The rows of T fall into several groups, which share some directions, and each row is roughly a mix of its group's hidden directions.
T:
[[-41.3   9.1 -18.0 -19.2 -16.2 -22.0   8.7 -14.3  42.1 -19.3]
 [  8.1   6.3  31.4 -30.4  -7.0  15.9 -18.1  46.4 -23.6  17.0]
 [ -6.0 -49.5 -28.2   8.0  20.3  -6.7   4.3 -28.6  -9.7 -30.2]
 [ 20.5   7.9  20.6 -35.1  -6.6  -0.9  19.8  51.8 -19.7   1.5]
 [ -7.3  15.2 -25.0 -23.8 -43.3  16.8  -5.6 -32.7  15.0 -26.4]
 [ 25.5  23.5  -1.4  24.3  39.0  21.3 -29.8 -13.2 -22.6  17.4]
 [-28.6 -11.4 -15.1  22.0  26.9 -28.4  -6.9 -37.0   6.9 -31.6]
 [ 25.7 -21.7 -49.5  10.5   5.8   3.7 -13.6 -34.1   4.3 -23.3]
 [ -8.7 -16.9  -2.0  42.3  44.7 -34.2   5.5  -4.2 -10.0  13.1]
 [ 17.2 -17.0 -32.5 -21.2 -16.2  26.7  -3.0 -48.4   7.3 -13.2]
 [-40.8  25.9 -13.5   0.3  45.7 -24.8   8.0   4.4  -5.2  17.7]
 [ 26.9 -13.9  18.0  13.9 -26.2  38.3  32.2  16.7 -17.1 -21.2]
 [-32.5  18.7  -7.6 -35.8  13.0   4.3   4.9  24.3  -0.4  45.8]
 [-13.2  33.9 -10.1  -2.5 -18.4 -18.9  31.2  19.0 -21.8  41.3]
 [-49.2  -6.6  17.5 -15.3 -18.9 -32.4   5.7  -1.4  28.9 -19.0]
 [-47.4  -5.4  22.2 -22.8  34.7  -2.3  22.4  -3.3  10.0 -23.0]
 [ -2.5  -2.4 -47.2  10.7 -48.7  13.9   9.2   9.5 -10.3 -21.1]
 [  4.5  15.8  12.0 -27.8  43.7 -34.5 -19.9  19.4 -24.1   2.4]
 [ -9.8 -22.2  16.7   1.4  21.6 -47.5   5.3 -33.3  -1.8 -30.2]
 [ -0.6  -7.3 -19.5 -43.2  -9.7  26.1 -16.6 -38.4   0.2 -28.7]
 [-51.0   0.3   3.3  43.7 -11.2  -4.3  23.0 -11.2 -16.3  -7.7]
 [-36.6 -27.4  42.1   0.0   2.8 -17.4  17.3  32.1  11.8   0.9]
 [-22.0 -10.4  30.7   0.5  34.4 -16.0   5.8   6.5  35.1  36.9]
 [  6.2  12.4 -37.0  14.3 -18.9  11.2  34.0  43.2  -5.2 -18.6]
 [ -7.7 -44.0  35.1 -16.9 -29.6 -26.9  22.3  -1.3  -1.2   5.4]
 [ 17.4   0.4  52.6  17.7  -3.7   2.8  -3.4  18.9 -25.3  35.1]
 [ 14.6 -17.9  11.5  11.2  18.5 -60.9  22.7   1.1 -16.1   5.5]
 [ 26.8  34.4   7.6   8.7  -4.0   6.8 -37.5 -17.5 -42.7   3.6]
 [ -1.1  -2.7 -13.2 -15.8 -33.1  30.0 -42.0 -22.5  -5.7 -30.3]
 [ -1.2  38.1  19.7 -13.2   5.7  -5.8 -27.6 -17.1  30.6  39.7]
 [ -0.2  -6.1 -35.5 -41.7  39.8  -4.1  -6.8   9.9 -29.5   0.2]
 [ -2.5 -11.5  14.7  21.9  43.3  -2.3 -17.1 -43.8  26.1   6.6]
 [ 14.3 -22.5  18.0  14.6  45.0  10.2  10.2 -32.6  32.9   4.2]
 [  9.9 -30.9  19.1 -29.5 -36.5 -15.7   4.7  20.3   5.3  36.3]
 [ -8.2  33.8 -15.4  -1.0  34.7  -2.1   7.5  35.5  15.4  38.0]
 [ 12.2  23.8  21.8  -4.0 -22.4  17.9 -20.0  53.1  -0.5  19.8]
 [ 19.1  17.9 -16.0 -28.9  16.7 -16.7 -22.1 -52.0  -9.7   4.9]
 [ 10.3 -23.7  41.9  31.9  -5.1  23.4  -2.0 -28.2  28.6  -4.4]
 [-30.2 -24.6  24.9 -11.0  53.6   1.5  -6.8  21.3  -0.9   4.2]
 [-34.0   9.9 -24.8 -24.8  14.4 -17.1  21.0  15.0  44.3   5.3]
 [  2.4  16.9  -5.9  21.6  -0.3  52.4  11.3  43.4   5.9  -7.9]
 [-12.0  23.5  -3.7  -9.9  33.8   7.1 -20.8 -15.9  53.8  -8.3]
 [-17.5  20.8   7.9 -25.8   8.7 -19.6   4.6 -39.3   1.6  46.4]
 [ 22.6  22.9   3.1 -21.8  34.8 -27.1 -22.1  11.2 -14.9  36.7]
 [ 10.3  14.3   6.4 -13.6 -15.0  32.1 -22.0 -36.0  43.2 -14.3]
 [ 17.9  14.0  -9.1 -52.0  45.8   6.8  -3.3   1.6  13.1   3.9]
 [ 16.9   9.1 -20.9  -1.6  -1.6 -38.2  -5.4 -24.9 -43.0  29.6]
 [ 49.4   0.0   2.9  -9.9  12.6 -36.4 -12.2   0.8 -13.3  35.9]
 [ -2.3   1.9  30.6  13.2 -20.3 -17.5 -11.6  46.3 -38.6   5.8]
 [-12.5 -13.1  42.4 -24.5  21.4 -32.5   7.6  15.4 -29.9  14.8]
 [ -2.7 -18.0 -36.3  36.6  -0.4   8.9  14.0 -39.2  25.7 -13.7]
 [ 35.2 -18.4 -42.8   8.0  14.1 -12.9 -23.2 -25.4  -4.0 -24.7]
 [-15.7   0.7 -25.7 -33.7 -11.1  -0.1 -11.3  30.6 -48.8   6.0]
 [ 21.1  -9.8 -39.5 -32.0   5.6  -3.2  32.4  34.8   6.3  13.1]
 [-21.8  -1.2   7.1 -16.7 -25.3 -17.0 -12.5 -51.8  32.1  -6.3]
 [ 37.3  -3.6 -38.6 -20.9 -23.3 -15.5  -2.6   1.3 -29.9 -25.1]
 [ -5.8   2.7  -7.7  18.6 -22.0  -7.9 -13.1 -57.5  29.9 -16.8]
 [  3.0   5.6  57.0 -23.4  -4.0   2.3   7.7  36.6 -19.7   2.5]
 [ 21.3  30.2 -32.8  11.6   9.5  41.4 -21.9   3.9 -22.1 -16.9]
 [ 15.1  25.6 -25.8  16.7   8.1 -16.1 -37.1 -23.1 -24.1 -31.6]
 [-15.2   5.7 -34.5  20.8   2.9  38.4  12.8  18.4  -9.6 -41.0]
 [  1.8  23.2 -51.6  23.5 -11.3   2.3  -0.6 -36.9  16.1 -11.6]
 [  9.4 -21.1  11.5  -4.3 -19.2 -24.1  26.9  37.7 -23.7  36.1]
 [  1.9   8.2  -5.4  -7.1   1.3 -23.6  -2.7  55.5 -42.8   4.7]
 [-18.7  28.6   8.1   8.2  -2.7  14.2 -22.3  -3.9  49.1  34.9]
 [  1.9  32.6  54.6 -14.8   1.1 -11.0 -12.4  30.4  -1.1  13.4]
 [  2.0  23.0  -3.3   1.1  -3.2  33.3 -21.4 -30.7  50.1  -8.4]
 [  1.1   9.8   7.8   8.7  42.2 -30.2  38.1  30.9   1.7  17.7]
 [-48.3 -21.6   6.7 -27.7   0.4  20.5  26.0  20.4  20.6  -9.9]
 [ 11.7 -32.5  42.0 -41.6  16.8  -0.8  -3.1   2.8 -18.7  17.6]
 [-47.6 -23.8  19.8  -6.3 -14.4  -3.8  23.0  -0.1  39.5  -8.5]
 [-37.5   3.7  10.4  26.5  -4.5 -31.5  13.8  -8.9  35.8  29.1]
 [ -3.0  21.1  23.9   1.3  12.1 -14.2 -31.0  45.7 -20.4  28.3]
 [-14.0  20.2  -8.1  -1.5  18.2 -52.0   8.4 -34.1 -25.9  -5.9]
 [  2.7  29.4  -1.1 -13.3 -60.4  20.5  -8.5  15.3  11.7  -8.9]
 [ 13.3   2.9 -40.3  15.6 -12.8 -19.8  27.2  11.8 -40.1 -23.5]
 [  3.2  20.3  21.8  -6.1  26.1   4.4 -58.5 -16.5  17.4   4.1]
 [-18.1  25.9 -31.1 -13.0   7.0 -27.1  37.0 -26.3  24.1   9.3]
 [ 13.6  15.7  11.8   8.8 -17.0  41.1  -4.3  -1.9  52.1  16.9]
 [  2.1  30.2  22.8   0.1  21.2   5.9 -25.4 -30.4  11.8  45.0]
 [ -4.7  16.0  -7.7  26.7 -19.4  45.0  23.6  33.2 -21.1   9.9]
 [-27.6   4.4   9.3 -15.6  -2.5 -28.3   8.2  -1.0  32.4  51.1]
 [ 16.2  17.4  22.2  -5.4 -22.8  13.9   7.0  40.9 -43.4  15.5]
 [-19.1  46.2 -22.6  10.3 -31.0   4.2  32.1  -3.6  -0.7  22.5]
 [  5.3  19.6 -18.2  27.0 -10.2 -10.5  23.7  -0.4 -47.2  34.1]
 [-43.1 -29.2  33.3   4.2 -14.3  -7.4  14.5 -10.8  29.3 -19.2]
 [-24.8  -3.9   0.3  26.3 -13.9  10.2 -14.2  -8.2 -19.8 -58.0]
 [ -0.2 -36.7  34.6  -8.1 -30.2 -21.1  31.3 -23.5 -11.2  -4.2]
 [ 11.3 -16.5   7.4   4.0  45.4  -4.4 -48.6   4.2 -24.8 -10.0]
 [ 48.4  29.7  -3.1 -16.0   1.8  -4.9 -39.6 -11.4  11.6  17.0]
 [-35.8 -18.2  31.4   4.3  19.4  36.0  19.9  27.9   8.2  10.7]
 [  0.2  20.7  -6.5 -33.4 -14.5  -3.7 -32.9  38.0 -35.8  -5.7]
 [-18.2 -32.4  32.4  -4.9 -26.2 -17.2  12.2  31.0 -20.2 -26.2]
 [-21.1  49.6  27.4  21.0 -16.3  10.4  -1.9  11.4  23.1 -22.5]
 [ 40.6  11.5 -19.9  -2.4  29.8  26.6 -13.2 -22.4  -5.4  34.2]
 [ 29.9   1.0   7.3 -35.2   0.1  50.8   1.2  -4.5  -4.4 -28.9]
 [ 25.1  -2.2  18.9  55.3  21.0  24.4  -6.0   5.1 -18.4  12.3]
 [-15.7  10.6 -35.8 -34.8 -25.0   6.9  19.7  29.7 -24.2  16.3]
 [ 42.2 -20.9 -27.9   6.5 -19.7  26.9   3.0  27.2 -13.9 -23.4]
 [ 17.2  57.3 -24.9  14.5 -10.6  -1.7 -23.9 -21.5  -9.3   0.0]
 [ 10.0  12.9 -12.6 -55.5  -3.3  27.3 -23.4 -18.7   9.8 -19.8]
 [  0.7 -51.1 -10.4 -24.4  -4.4  30.1  26.4 -21.3 -13.4   8.9]
 [ 40.1 -27.5  -0.5   8.5  23.2  37.6  11.4  12.0 -19.6  24.5]
 [  9.4  34.3 -16.4  36.5  11.0 -15.0   7.0 -48.2  -2.0   7.4]
 [-21.5  20.0  55.1 -13.8   5.7   9.2  -6.0 -26.6  15.9 -21.3]
 [-39.2 -15.3  14.7  12.8 -16.4 -41.2  20.4 -27.6  -9.0  16.4]
 [  5.5  40.1  36.9 -13.8 -16.0  -7.4   9.3  37.7 -16.9  18.8]
 [ 14.2 -30.6  42.4   8.3  25.7 -15.6   4.1  23.1  -5.8  33.9]
 [-58.5 -13.9  14.6  12.6  -6.2  16.1  33.1   9.8  10.5   7.6]
 [-46.8 -18.4 -28.6  11.8   0.0  -5.7  11.1 -20.1 -24.0  32.0]
 [ 19.1 -30.1  16.1  -7.8 -14.9  -8.6 -21.3  32.5  47.4   0.4]
 [ 22.4   9.6 -23.4   3.4 -45.8  28.3  19.1  21.2  21.3 -18.0]
 [ 10.9 -13.6  -6.1 -17.8 -35.0  36.5   9.0 -31.4  18.5 -31.8]
 [  3.8  32.5 -12.6 -54.9  31.0 -18.6  -6.3   7.2  -1.3   2.2]
 [  6.5 -43.1  12.4  -5.6  -8.2  33.8   6.8  46.7  -0.8  11.3]
 [ 20.2  -9.8  24.3  -2.9  30.7 -14.2 -53.2   8.5  22.1  -1.7]
 [  5.4   5.3  -3.8  22.1 -20.0  58.8  -6.9  10.7   6.7 -31.9]
 [ 18.6 -28.1  31.0   1.3   0.2  25.5 -12.9  36.4   0.6 -37.5]
 [ -4.0  -5.9 -54.1  40.9  -7.7   0.4  -2.4  25.6  15.6   5.5]
 [-20.3 -23.1  49.9 -29.9  16.1   9.5 -21.1  -7.2 -19.1  10.6]
 [-23.5  28.8  -4.8  32.3  -6.9  12.4   7.3 -51.3  17.5  -0.6]
 [  5.5  25.3 -26.6  36.4  41.7 -19.3  -2.5  25.3 -13.6   0.3]
 [ -6.3   6.5  28.3  18.8 -27.9  19.7  15.8 -26.9  45.0  15.9]
 [  9.2 -21.4  -8.3  43.3  10.6  47.1   0.7 -21.4  -2.4 -19.3]
 [ 23.0  -4.4 -36.7 -11.6 -11.9  11.3  -1.3   5.1   5.4  57.3]
 [ 16.6 -44.5 -45.3  10.7  15.3  -3.2 -19.1   8.9   8.6  21.5]
 [ 23.3 -20.1  10.8 -36.0  13.2 -17.9  17.2  41.6 -23.9  13.9]
 [ 55.6   0.2 -15.1  22.5   6.5  -1.7 -29.5  19.3  15.8 -16.7]]
Here is one row of each group, with its name. Which group are the others in?
[ 58.6 -14.0 -22.4  -9.6   8.7  -8.1 -27.9  -3.8 -15.2 -16.0] -> (119)
[ 24.6  -0.5 -13.0  -1.3  24.6 -57.0  -6.9  10.0 -15.2  25.2] -> (59)
[-19.4   6.1 -28.0   8.4 -23.9  36.3   5.7  -5.6  -9.1 -48.4] -> (25)
[-22.9 -24.9 -13.1  -7.1  35.1  -7.9  13.7  13.5 -37.0  35.3] -> (21)

[ 42.4 -14.2   0.8 -10.5   2.1 -30.5 -19.9 -42.0  -4.8 -20.4] -> (59)
[ 35.3 -41.8  19.6 -25.6 -13.7  -3.9  -3.0  34.2  -3.6 -14.8] -> (59)
[ 42.4  11.1 -20.9 -19.5 -19.5  34.3 -25.6  17.3 -10.9  16.5] -> (59)
[  0.6 -15.8 -18.7 -29.0   5.0 -10.4  38.4  32.5 -39.3   0.5] -> (21)
[  4.5  20.4  44.6   2.1   8.1  22.4  -8.1   8.1 -14.8  47.9] -> (25)
[  3.8  37.0  28.6  33.8  15.3  17.5 -28.5 -13.6 -15.2  23.1] -> (25)
[-14.7 -16.4  -5.7  24.5  21.0 -22.1 -29.1  -8.6   1.1 -51.7] -> (59)
[ 34.0   6.9  -4.5  -8.6  22.7   5.9  22.5  -8.0 -52.3 -22.2] -> (59)
[-25.5  15.4  -7.9 -37.8  14.7  11.1  -6.2 -46.4 -25.4  -9.6] -> (59)
[ -2.0  -9.9 -16.5  -4.0  55.1   2.1   4.8 -37.5  24.9  12.6] -> (21)
[ 11.1  37.8   0.1  37.6  23.4   6.5 -35.0 -27.6  -8.4   5.8] -> (25)
[-32.3  -1.8  -3.7  31.5 -30.5 -23.5   5.5 -38.6 -19.7  14.1] -> (59)
